128 stands for zero in the data rows.
Here are some points:
[ 48  82 139 152 129  76 144  91 126 146 131  64 211  63  65 154  90 154
 171 162  83 134 170  35 125 138 118 106 145 109 101  90 170  93 128 115
 105 119 169 211 123 106 164 175 102 110 173 118]
[166 123 139 117 127 167 147 152 157 106 160 161 113 170 134 124 160  91
 115 113 152 140 106 162 136 104 119 131 123 144 117 131 115 132 131 123
 131 119 131  83  92 154 100 101 158 158 135 131]
[218  96 145 126 110 181 137 203 134 122 163 165  80 198 118 110 130  78
 119 127 151 153  96 181 171 126 122 122 136 158 140 117 110 101 132 110
 100 120 120 112  92 155  78  66 158 128 121 127]
[ 79 163  65 110  77  97  87  73  81 147  54 141 110  94 107 158  85 210
 138 154  91  74 166  96  72 171 150 133 184 142 153 126 139 132 116 130
 104 148 101 204 193  79 217 166 121 108  97 180]
[179 204 179 168 158  95 141 101 126 144 186  90 103 173 104 102 138 100
 126  83 255 141  68 113 156 118 113 180   8  72 114 151 119 168 146 152
 122 125 145 114 102 149  97  97 119 206 167 103]
[ 54 110  50  80  66 119  71 112  90  90  76 174  78 107 255 152 101 198
  77 145  77  57 151 156  72 159 148 112 178 172 189 132 137 123  89 121
 115 163  98 149 196  89 206 222 138 105  78 169]
[165  92 157 102 148 177 140 179 177 107 122 202 113 172 157 110 187  96
  95 143 105 150 128 208 107  90 123 114 151 145 133 118 124 115 134 113
 159 110  93  12 101 138  94  85 166 130 106 129]
[162 131 150 143 160 121 151 128 144 166 167 104 143 132 127 127 162 111
 124 122 105 150 132  91 137 116 121 121 103 103 120 130 131 118 124 121
 157 134 178  83 118 143 106 105 111 122 206 113]
[134 168 141 135 151 147 150  97 143 134 159  69 142 133  98 111 130 104
 137 129 117 145 114 100 133 117 132 134 127 112 110 135 128 131 130 128
 125 123 156 114 108 139 111 113 110 131 170 121]
[154 125 147 105 156 154 150 132 177 132 153 169 119 154 156 113 175  87
 109 125 110 150 114 171 117  88 117 103 146 166 146 127 112 115 125 134
 166 124 142  44 115 141  96  88 141 119 130 115]
[ 28 113 139 123 157  87 150  98 139 112  89  81 209  73 106 129 124 147
 155 162  78 141 184 124 105 106 111 115 136 126 111 109 156 141 127 126
 151 127 120 153 122 120 149 163 118 101  99 110]
[219 154 181 158 142 158 149 161 133 151 175 145  73 173 117 110 151  73
 139 108 191 145  76 149 187 134 118 138  72 115 126 137 111 156 152 142
 146 127 147 113  78 151  90  84 129 164 134  71]
[ 57 128 136 135 130 115 109  94  91 157  91 118 200  76  98 146 103 196
 150 144  97 102 153  95 100 148 141 111 165 112 110 125 159 122 118 142
 117 153 108 168 164  94 150 156 111 106 120 148]
[ 75  80 117 115 154  99 143 121 149 132 109 124 189  76 127 129 135 120
 127 153  70 154 169 133 107 106 115 113 127 142 122 138 151  96 123 100
 163 117 118 110 133 119 147 131 119 108 104  78]
20 more points follow, each with its number after it:
[ 36 130 119 112 123 108 138 100 139 107  57 145 189  95  97 159 108 122
 156 147 106 141 133 152  74 120 116 133 157 157 118 139 131 148 124 154
 105 112  62 162 132 130 131 151 130 115  40 171] 0
[184  90 120 103 115 199 148 163 151 100 169 188  86 193 122 119 136  77
 112 131 128 137 105 171 149 117 121 122 129 167 143 120  89 102 123 106
 114 117 127  92 101 162  81  79 154 125 123 137] 1
[133 110 128 119 126 146 140 153 154 119 142 158 141 135 140 124 150 114
 134 129  92 148 140 131 128 108 128 106 157 143 124 127 122 136 121 134
 128 129 137 104  98 139 119 105 135 123 142 122] 2
[ 81 154 163 149 170  84 122  85 139 176 107  73 203  62  78 147  98 141
 158 137 138 147 141  74 137 144 125 135 135 104  91 159 171 139 139 140
 132 120 134 175 140 111 140 151 108 131 152 112] 3
[152 126 147 111 154 131 138 145 162 109 135 149 127 130 137 123 152 105
 122 123 147 134 121 177 132  97 113 130 119 164 138 134 124 122 134 126
 152 114 118  80 113 149  97 113 131 139  99 107] 4
[135 122 147 119 190 104 139 107 159 165  93 122 172  84 138 108 181 126
 105 146  99 141 154 137 122 107 126 130 115  96 130 133 145 140 136 123
 175 125 125  54 127 128 133 130 106 127 145  98] 5
[113 115 138 124 151 143 141 127 153 107 136 140 147 142 124 120 140 112
 132 124 100 135 139 130 123 114 115 131 130 136 132 126 128 125 120 118
 154 105 137 105 121 138 111 118 129 117 139 118] 6
[255 181 153 161 142 143 144 141 145 184 219 116  85 181 113 113 179  74
 114  68 219 137  43 133 175 117 122 174  65  54 133 189  81 211 138 171
 119 112 185  62 102 162  78  80 134 174 207 125] 7
[153 120 122 125 137 146 147 139 145 112 139 150 114 147 109 125 137 101
 115 131 130 148 121 150 141 119 126 121 139 144 128 123 124 111 121 120
 127 113 124  92 110 148 105  95 144 128 132 127] 8
[170 118 125 107 129 184  95 163 109 110 150 181 114 163 153 125 162 154
 108 119 142 121 115 169 121 117 139 135 163 157 127 120  90 138 138 132
 122 149 112  76 150 129 101  83 150 137 117 166] 9
[132 102  73  98  96 150  75 141 101 132 112 192  67 130 137 145 126 185
 123 138 101  74 153 177  79 139 147 108 173 176 172 123 116 123 130 109
 118 157 104 105 178 120 172 115 153  98  88 177] 10
[159 121 138 102 160 160 153 154 162  93 147 164 115 156 159 101 147  93
 104 134 109 143 126 182 126 106 112 118 129 178 126 112 103 114 130 114
 166 120 128  57 121 144  95  84 139 117 109 117] 11
[150 158 137 138 132 154 140 134 131 129 166  99 108 164 109 125 123 117
 140 132 148 147  86 125 149 108 115 115 111 144 130 125 118 119 141 126
 108 126 150 146 107 136  99  96 122 136 167 126] 12
[162  95  82  97  83 196 103 183 106  90 132 206  64 189 139 143 149 136
 114 107 137 116 103 179 116 133 129 119 168 172 144 117  97 104 120 106
  92 136  93  88 155 124 110  75 154 125 105 183] 13
[ 45 149 177 103 235  74 151  39 163 143  34  95 249  41 129 109 198 157
 125 131 105 157 178 149  79  96 127 128 156  97 119 148 171 188 133 158
 213 123  89  55 140 111 183 165  98 123  63  99] 14
[106  78 136 126 138 149 104 154 107 122 113 130 162 130 117 137 130 172
 145 171  89 137 143 118 116 123 129  98 179 123 111 102 126  95 133 102
 115 134 122 149 157 112 128 115 124 115 115 142] 15
[123 134 155 107 165  90 157 122 155 144 105 138 156 101 145  98 157 116
 123 118 138 139 135 175 129  94 113 131 108 149 137 151 150 142 133 144
 192 104 121  53 127 124 125 131 123 128 109  91] 16
[ 97 103  16  97  10 192  65 161  73  44 118 188   0 178 249 164  82 176
  68 126 124  44 122 183  85 164 144 110 165 183 177 104  82 111  93 120
  52 165  80 188 167 118 166 190 157 135  58 205] 17
[144  80 136 145 136 141 148 149 138 138 170 112 145 126 113 123 130 111
 124 153  90 144 144  84 141 121 124 108 128 121 110  96 138 101 124 110
 132 117 175 132 107 132 119 122 121 116 195 126] 18
[ 82 100  14 106   0 163  71 159  79  34  93 188   1 168 252 166  56 177
  77 130 118  43 130 172  92 200 157 121 172 167 164 109  81 112  86 125
  52 158  89 205 174 106 175 176 158 126  51 220] 19
Which three of these numbered points are nearest to each point below, looking only along the 3 directions in which the first points spread most? Their numbers follow each, nearest first.
[184  87 136 138 100 179 147 185 137 111 153 161  95 170 104 112 109  85
 142 143 150 146 100 145 167 134 124 118 138 153 107 111 108 111 120 108
  92 119 111 156  90 161  77  92 151 130 110 135] > 8 4 1
[226 171 156 117 177 167 141 134 162 163 160 164  91 167 141 114 176  75
 103 101 163 143  82 183 139  91 120 140 115 129 142 162 112 188 150 150
 148 120  98  12 118 157  87  85 136 154 120 129] > 1 4 11
[234 207 200 107 197 128 141 107 166 181 151 145  98 150 153  77 172  80
 109  49 255 134  76 175 179 114 122 167  36 122 142 177 121 172 162 151
 212 123 124  23 104 154  85  81 118 201 141  40] > 7 12 1
[123 102 141 106 135 136 148 153 148 114 132 148 145 135 128 120 144 105
 121 145  86 148 142 135 113 111 121 123 134 139 126 116 125 116 124 106
 139 111 120 101 116 136 122 121 143 109 130 131] > 2 16 6
[151 131 158 139 172 111 138 140 164 135 171 103 139 141 160 105 179  88
 114 126 113 141 138 148 124  91 115 122  85  92 136 142 131 151 137 125
 193 104 152  17 123 142 116  98  91 119 180 101] > 16 8 4
[108 110 103 149  81 157 104 150  67 114 112 121 118 139  75 164  88 174
 170 147 114 112 124  97 122 167 132 104 166 129 110 108 116  99 128 114
  50 146 110 216 154 118 138 122 135 117 115 173] > 0 15 10
[159 168 157 111 170 125 146 126 169 149 122 140 149 121 150  85 161 107
 109  77 173 137 108 178 137 106 133 184 106 126 142 144 147 143 133 133
 179 116 118  59 122 145 112 105 126 153 106  95] > 8 4 12
[111 178  81 116  82 113  80  89  79 174  73 134 115 109  97 165 100 212
 138  95 167  97 128 121  88 158 157 159 167 159 148 162 129 135 104 138
 109 160 101 180 162 103 187 145 126 141 118 169] > 0 10 15
[112 141 148 124 152 117 123 111 156 150 105 106 170 101 124 125 132 119
 131 127  93 157 155 101 127 103 118 118 154 127 115 118 145 112 122 109
 149 118 128 130 146 118 148 132 108 126 142 122] > 5 18 15
[ 43 146 190 149 204  14 145  70 158 145 138  37 215  37 107 122 149 151
 143 116 100 134 177  61 125 122 119 167  46  57 114 124 187 130 147 138
 177 126 183 143 145 118 161 170  74 121 174  69] > 3 14 18
